cols: Y P L C
q_99: [118  79  95 138]
q_139: [118  81  95 138]
q_774: [118  81  96 138]
q_488: [118  79  94 138]
q_414: [118  80  95 138]
q_399: [118  78  94 139]
q_712: [118  82  96  96]
col: [138 138 139] -> C
again q_712:  -> [96]
col: [81 81] -> P
col: [79 80] -> P

cols: A T B F M U Q
q_676: [131 155 125 117 104  85 135]
q_710: [145 110 147 156 165 115 109]
q_644: [120  86 122 145 170 163 103]
col: [ 85 115] -> U
col: [104 165] -> M
col: [135 109] -> Q

cols: W K N H E R X D
q_126: [109 129 141  87 110  88 129 169]
q_211: [107 129 143  82 108  83 130 174]
q_960: [147 127 145 169 145 168 126 145]
q_741: [108 129 142  84 110  85 131  85]
q_421: [108 128 141  86 108  87 129 170]
q_533: [ 86 127 114 170 145 170  86  86]
q_62: [109  87  87  87 145 169 127  87]
q_886: [148 127 146 171 146 171 127 146]
col: [145 110] -> E
again q_62:  -> [87]
col: [ 87  82 169  84] -> H
again q_741:  -> [85]
again q_960:  -> [145]
again q_421:  -> [108]
[108 129 142  84 110  85 131  85] -> q_741

cols: Z J G V S
q_434: [126 124 151 147 144]
q_494: [117 108 181 133 117]
q_118: [136 135 151 121 138]
q_549: [136 135 151 121 164]
q_297: [126 130 165 128 162]
q_520: [135 126 125 128 123]
again q_494:  -> [117]
col: [144 117 138 164 162] -> S
col: [135 135 130 126] -> J

cols: Vaniz Dud munef Vutum vatom meban feto
q_848: [107 116 107 133 107 107 107]
q_75: [120 108 101 160 161 108 167]
q_820: [113 168 132 123 140 123 106]
q_822: [120 108 114 160 161 141 167]
q_957: [136 136 125 106 113 145 163]
q_42: [136 116 111 133 150 123 107]
col: [160 123 160 106] -> Vutum
again q_75:  -> [108]
again q_848:  -> [107]
again q_957:  -> [136]
again q_820:  -> [123]
col: [133 160] -> Vutum

cols: Depam gope zeg Rir pil koget Dega Viga
q_54: [141 150 108  85 109 122 112 149]
q_96: [139 147 103  95 117 123 115 146]
q_452: [139 150 111  85 117 125 110 151]
q_125: [130 146 114 111 125 128 119 140]
q_168: [142 154  97  82 114 123 105 158]
q_621: [128 133 127 124 118 126 122 142]
q_720: [132 135 111 123 118 124 119 143]
q_24: [141 150 108  85 109 122 106 161]
q_723: [139 150 111  85 115 125 110 151]
col: [126 124 122] -> koget
col: [114  97 127 111] -> zeg
col: [146 151 140 158 142 143 161] -> Viga
col: [ 97 127 111 108] -> zeg
col: [118 118 109] -> pil

cols: Duvu lan moz vamez
q_497: [109 122 147 143]
q_93: [109 122  92 113]
q_229: [109 122 109 121]
col: [143 113] -> vamez
[109 122  92 113] -> q_93
again q_229:  -> [109]
[109 122 147 143] -> q_497
col: [147  92] -> moz

cols: Keto gumuv nik gunu zab govi mib gako zimu
q_187: [128 128 126 130 121 127 133 118 140]
q_203: [116 139 145 131 105 144 135 120 143]
q_295: [ 99 137 160 141  81 171 139 116  92]
q_793: [ 99 137 160 141  81 171 139 116 150]
q_102: [138 136 138 130 104 147 135 115 146]
q_300: [128 131 126 123 126 125 128 125 132]
q_515: [121 129 139 127 123 121 121 138 116]
q_174: [102 131 134 136  90 155 138 105 158]
q_406: [145 139 145 128 105 144 145 145 143]
q_942: [132 123 112 125 141 117 124 130 126]
q_899: [132 123 112 125 141 117 112  95 169]
col: [ 81  81 104] -> zab
again q_406:  -> [145]
again q_102:  -> [138]
col: [ 99 138] -> Keto
again q_899:  -> [112]
again q_515:  -> [121]

cols: vob tet bati Kagu fizu defi zot rin
q_962: [104 116 150 146 133 143 116 145]
q_432: [120 121 137 143 104 144 145 129]
q_855: [104 120 169 161 136  87 112 141]
q_680: [139 139 118 138 139 142 134 118]
col: [169 118] -> bati
again q_962:  -> [116]

cols: vegor tezo Mopor fizig
q_87: [132 108 133 136]
q_764: [148  96 115 135]
q_651: [ 77  94 167 128]
col: [108  96] -> tezo
col: [148  77] -> vegor
col: [96 94] -> tezo

cols: sop dagin dumo runus rado
q_33: [124 148 142 125 112]
q_781: [162 114 146 150 102]
q_364: [123  84 102 145  84]
q_136: [131 166 119 127 131]
col: [123 131] -> sop
again q_136:  -> [131]
again q_364:  -> [84]
col: [145 127] -> runus

cols: dibi romov Gelo tabo Nak Gez
q_614: [129 114  96 129  88 129]
q_250: [147 132  98 126 157 149]
q_803: [147 132  98 139 131 135]
q_276: [137 137  98 139 131 137]
again q_276:  -> [137]
col: [ 88 157 131] -> Nak
col: [149 135] -> Gez
col: [129 126] -> tabo

cols: gome Vabo Zari disi ger geg firuf nem
q_756: [ 86  86 111 125 151 116 147 124]
q_309: [ 86 125 111 125 151 116 147 124]
q_983: [119 140 128 134 108 129 121 140]
col: [111 128] -> Zari
col: [147 147] -> firuf
again q_756:  -> [86]

cols: berig Zimo Zek vudab Novo nen
q_752: [114 114 107 112 114 160]
q_230: [159 160  90 159  92  88]
q_188: [128 105 148 148 148 148]
again q_752:  -> [114]
col: [ 90 148] -> Zek
again q_188:  -> [148]
again q_230:  -> [159]
col: [159 128] -> berig

cols: voro kepu tos govo pir lotef
q_410: [ 95 177  96 161 101 101]
q_683: [105 135 121  93  93  93]
q_697: [160 152 135 109 141 132]
q_264: [ 95 177 127 161 144 101]
q_492: [105 135 121 109 147 158]
[160 152 135 109 141 132] -> q_697
col: [135 127] -> tos
again q_410:  -> [101]
[105 135 121  93  93  93] -> q_683
again q_683:  -> [93]
col: [105 160  95] -> voro

cols: Pevis rodel Pozu muk Sizim Kipa fova fum lof Fako
q_961: [139  81 110 146 110 110 177 146  98 124]
q_278: [139  81 100 103 110 154 177 146  98 144]
q_599: [133  86 115  97 115 163 180 157 104 136]
q_192: [149  92  89 107 105 156 169 145  97 141]
[133  86 115  97 115 163 180 157 104 136] -> q_599
again q_599:  -> [115]
col: [154 163 156] -> Kipa
[149  92  89 107 105 156 169 145  97 141] -> q_192
col: [81 81 86] -> rodel
col: [139 139] -> Pevis

cols: dagug koged lusub Fus pevat Beb marag
q_619: [144 102 101 116 156 133 145]
q_594: [109 111 134  90 152 141 127]
q_981: [136 141 113 131 128 107 132]
q_191: [179 132 101 169 130 126 135]
q_771: [137 113 137 148 137 137 129]
col: [132 135] -> marag
again q_771:  -> [137]
[136 141 113 131 128 107 132] -> q_981

cols: Bekev vome Ziz megu bufaz
q_995: [126 126 126 126 126]
q_489: [110 140 121 130 124]
q_500: [115 136 115 115 115]
again q_500:  -> [115]
col: [130 115] -> megu
again q_995:  -> [126]
[115 136 115 115 115] -> q_500
[126 126 126 126 126] -> q_995
[110 140 121 130 124] -> q_489

cols: riz nole vosam pigif
q_673: [142 155 161 155]
q_469: [151 155 161  88]
q_857: [116 116 110 143]
q_753: [137 134 146  93]
col: [161 110] -> vosam
again q_673:  -> [155]
col: [142 151 116] -> riz
col: [110 146] -> vosam

cols: bopa lasi peka Rar kur teno Kogi
q_948: [125 122 133 133 128 118 135]
q_147: [134 115 128 126 133 112 141]
q_475: [128 129 125 129 125 126 125]
q_883: [127 127 128 131 130 126 131]
q_761: [126  94 140 133 134  87 161]
col: [134 128] -> bopa
[125 122 133 133 128 118 135] -> q_948

cols: Roli kasis sise kaba bupe
q_299: [130 134 120 130 130]
q_308: [128 127 136 118  84]
q_871: [130 133 120 136 133]
again q_871:  -> [133]
col: [ 84 133] -> bupe
again q_299:  -> [130]
[128 127 136 118  84] -> q_308

cols: Vizik Latef fodib morag
q_379: [179  86 160 114]
q_138: [157 150  79 157]
q_658: [103 157 117 146]
q_289: [128 137 120 121]
q_247: [ 90 157 117 146]
q_823: [179  86 133 104]
q_721: [129 150  81 167]
col: [120 117] -> fodib
col: [121 146 104] -> morag
col: [179 129] -> Vizik
again q_138:  -> [157]
col: [ 79 117 120 117] -> fodib

cols: vekuv kas nabo Puti Resud simoz luv banu tigo
q_818: [123 141 106 110 127 142  83 138  83]
q_133: [126 164 160  85  85  85  85  93  87]
q_225: [120 120 165  89 160 140 124  94 147]
q_656: [138 123 123 148  80 164 173 123 125]
q_73: [152 112  94 167 166 113 152 157 170]
q_661: [169 162  91 146 162 117 126 137 145]
q_52: [ 84 150 139 176 115 107 133 125 127]
q_867: [161 122 132 126 140 140 110 114 107]
col: [ 83  87 147 125 170] -> tigo
again q_656:  -> [123]
col: [ 94 123] -> banu
col: [138  93  94 123 157 137] -> banu
again q_133:  -> [85]
col: [123 112 162] -> kas

cols: mepi Zolo gopom Dukiz pumub patin gekez sali Kifa
q_582: [129 116 140 152 120 133 151 139 131]
q_648: [131 118 147 102 127 132 128 134 128]
q_447: [126 121 129  98 113 122 143 118 135]
q_65: [125  96 121 136 132 138 140 108 117]
q_183: [118 160 134 128 137 132 133 126 116]
q_329: [128 119 126 125 123 113 128 119 133]
q_884: [133 130 139 148 128 109 124 114 125]
q_77: [131 118 147 102 127 132 128 121 110]
q_51: [113 152 122 101 136 131 112 134 114]
col: [128 125 148] -> Dukiz
col: [118 108] -> sali

cols: gupe foz goli dufe gebir
q_384: [140 131 140 134 140]
q_677: [124 121 157 122 120]
q_864: [151 132 134 139 120]
q_984: [145 153 112 148 178]
again q_384:  -> [140]
col: [157 134 112] -> goli
col: [132 153] -> foz

cols: kosu goguz kega lorab Sipi
q_457: [149 117 131  95 137]
q_745: [119 141 156 115 123]
q_888: [133  85 113 149 133]
again q_888:  -> [133]
[149 117 131  95 137] -> q_457

cols: Mapi lup pef nabad
q_868: [123 115  96 132]
q_609: [129 110  81 147]
q_800: [111 134 127 111]
q_169: [135 156 137 117]
q_303: [115 154 144 139]
q_117: [154 118  99 166]
q_43: [153 120  87 167]
q_19: [163 141 144 159]
q_25: [115 154 151 151]
q_662: [117 140 136 113]
q_760: [164 144 137 168]
col: [ 81 127 137 144  99  87 144 151 136] -> pef
again q_25:  -> [151]
col: [115 154 153 163] -> Mapi
again q_800:  -> [111]

cols: Meman vubed zuze zan sim nolar vevud gab pifat
q_640: [102 167 119  94 143 150 144  73 170]
q_902: [125 144 124 123 137 142 137 108 140]
q_36: [108 153 123 108 138 146 141  94 156]
col: [167 144] -> vubed
col: [108  94] -> gab
col: [119 124] -> zuze
col: [143 137] -> sim
col: [124 123] -> zuze

cols: kuf lino sive bab ritar sidov Darer vogut Magak
q_156: [103 152 157 146 144 136 124 135 132]
q_801: [ 84 117 131 133 141 140 146 149 150]
q_701: [113 125 122 125 135 132 126 130 128]
q_647: [127 123 127  98 127 120 111 116 114]
q_418: [118 105 120 117 121 120 123 131 126]
q_354: [124 124 132 142 120 128 112 119 121]
q_894: [101 136 119 136 135 136 120 136 130]
q_814: [158 158 148 136 111 106 124  97  94]
q_718: [113 125 122 125 135 132 131 120 130]
again q_894:  -> [136]
again q_701:  -> [125]
again q_647:  -> [127]
col: [117 142] -> bab

cols: Zikag mupo doko nof gak
q_911: [148 148 148 148 148]
q_576: [130 148 130 130 182]
q_437: [143 113 143 143 155]
again q_911:  -> [148]
again q_437:  -> [143]
[143 113 143 143 155] -> q_437
again q_576:  -> [130]
[130 148 130 130 182] -> q_576

cols: mel sen dos Diz lale tedo
q_261: [106 136 136 147 136 136]
q_242: [125 108 117 180 124 146]
q_787: [132 109 133 130 130 129]
q_605: [142 142  98 143  85 134]
q_478: [105 134 118 122 122 122]
again q_478:  -> [122]
col: [125 132 142] -> mel
again q_787:  -> [130]
col: [132 142 105] -> mel
again q_261:  -> [136]
again q_605:  -> [142]

cols: gokaz veg mudu Noko kof Kora
q_291: [120 101 130 115 116 111]
q_29: [120 150 130 150 164 152]
q_321: [115 132 130 127 157 135]
q_746: [121 115 131 117  94 104]
q_68: [152 142 152 151 152 152]
q_167: [120 101 130 115  74  92]
q_358: [121 142 128 142 146 142]
q_779: [125 141 132 124 119 125]
q_740: [ 95 118 120 128  99 115]
q_682: [115 132 130 127 145 152]
again q_68:  -> [152]
col: [121 152 120 121 125] -> gokaz

cols: nosum mot nuved dipan saso mure vafar Bafe
q_620: [103 151 134 108 117 108 121 116]
q_482: [103 151 108 108 117 155 153 147]
q_176: [103 123 108 108 123  99 123 156]
q_268: [103 151 108 108 117 108 121 116]
col: [153 123 121] -> vafar
again q_620:  -> [108]

cols: modun regub Regoz Mafu zorim Vugas Nupo
q_598: [151 142 131 125 125 150 112]
q_931: [140 139 131 116 114 126 113]
q_171: [110 104 148 154 137  94 169]
q_95: [110 104 131 154 137  94 169]
q_313: [108 127 115 128 180 134 138]
q_531: [121 122 123 125 138 127 135]
col: [108 121] -> modun
col: [ 94  94 134] -> Vugas

cols: soro Tem saru ragib senu
q_707: [ 97  83 127 122 122]
q_982: [127 147 150 164 140]
q_794: [152 140 103  91 118]
q_480: [ 97  83 109 122 122]
col: [122 164] -> ragib
col: [140 118] -> senu
col: [ 97 127] -> soro

cols: gulus kipud tuzo tona tad Zolid bunu notud totek
q_465: [116 154 116 110 129  98 124 116 109]
q_195: [114 128 142 120 101 141 160  73 118]
q_693: [120 136 142 129 135  93 144 138 162]
again q_465:  -> [116]
[114 128 142 120 101 141 160  73 118] -> q_195
col: [ 73 138] -> notud

cols: rul rez Piz zuv
q_312: [123 113 106 105]
q_611: [155 138 142 122]
q_892: [142 145 138 121]
q_502: [121 121 121 121]
q_228: [139 167 149 104]
q_407: [128 111 134 183]
q_985: [142 142 142 117]
q_80: [114  88 111 149]
q_439: [ 96 155 113  97]
q_556: [ 96 155 123 122]
col: [105 122 121 121 104 183] -> zuv
col: [121 149 134 142 111] -> Piz
again q_502:  -> [121]
again q_985:  -> [142]

cols: vigin Miru Lesiz bim kap gudok fut sosur kagef
q_113: [139 134 161 133 132 162 151 137 163]
q_207: [131 131 131 131 139 131 139 115 156]
q_495: [143 107 163 125 153 163 160 129 175]
q_557: [122 146 106 138 100 109  99 123  97]
q_921: [124 170 140 142 139 156 141 122 151]
q_635: [128 127 118 134 126  90 120  90 127]
q_708: [103 166 109 143 122 145 118 102 133]
q_219: [118 120 143 129 141 165 148 124 171]
q_215: [119 151 153 137 136 174 153 138 174]
q_681: [127 151 142 140 125 130 127 108 121]
again q_681:  -> [127]
again q_495:  -> [163]
col: [140 118 109 143] -> Lesiz
col: [156 175  97 151 127 133 171 174] -> kagef
[139 134 161 133 132 162 151 137 163] -> q_113

cols: poz pok bor bidad suk Fep fiv suni mok selu
q_767: [134 125 129 145 119 125 124 135 103 132]
q_460: [109 154 134 154 154 131 131 112 130 125]
q_218: [123 122 133 121 137 130 141 121 126 128]
q_596: [131 131 127 132 131 123 127 128 138 131]
q_763: [121 129 130 122 134 134 137 127 125 127]
q_259: [123 127 128 113 131 139 130 130 128 131]
q_501: [107 116 132 122 141 134 169 120 146 129]
q_220: [134 125 116 162 103 123 129 153 115 133]
q_797: [134 141 122 128 124 116 106 122 160 128]
col: [121 132] -> bidad
again q_218:  -> [121]
[123 122 133 121 137 130 141 121 126 128] -> q_218
[134 125 116 162 103 123 129 153 115 133] -> q_220

cols: vigu gib golek Zovur mopek namus bip pife rara
q_782: [142 134 113 142 117 107 118 169 143]
q_236: [139 108 141 127 131 129 159 126  98]
q_327: [129 133 132 115 141 141 147 144 106]
q_485: [117 117 128 129 134 132 134 134 117]
q_950: [130 144 139 131 133 126 165 119 108]
q_844: [137 137 132 123 123 116 138 132 139]
q_331: [137 152 122 113 134 125 107 113 125]
q_197: [115 135 127 141 126 115 157 122 146]
q_336: [117 137 139 119 135 133 143 122 138]
q_320: [135 130 130 130 130 120 124 157 131]
q_654: [117 170 128 129 134 135 116 111 125]
q_735: [119 125 129 118 136 139 132 137 123]
again q_782:  -> [142]
again q_197:  -> [115]
col: [137 137 115 117] -> vigu
again q_320:  -> [130]
col: [139 129 117] -> vigu
col: [132 113 122 122 157] -> pife

cols: pimu fofu bufi nadul
q_534: [151 125 132 141]
q_650: [120 137 120 119]
q_88: [140 107 108  94]
q_859: [132 149 171 153]
q_550: [135 133 140 137]
q_881: [117 125 132 141]
q_633: [134 137 106 107]
q_706: [135 123  83  98]
q_105: [135 144 140 137]
q_699: [129 129 140 129]
q_47: [130 124 135 141]
again q_650:  -> [120]
col: [141 119  94 153] -> nadul
col: [140 132 135 117 134 135 135 129] -> pimu
col: [125 137 107 149 133 125 137] -> fofu
again q_699:  -> [129]
col: [132 135] -> pimu

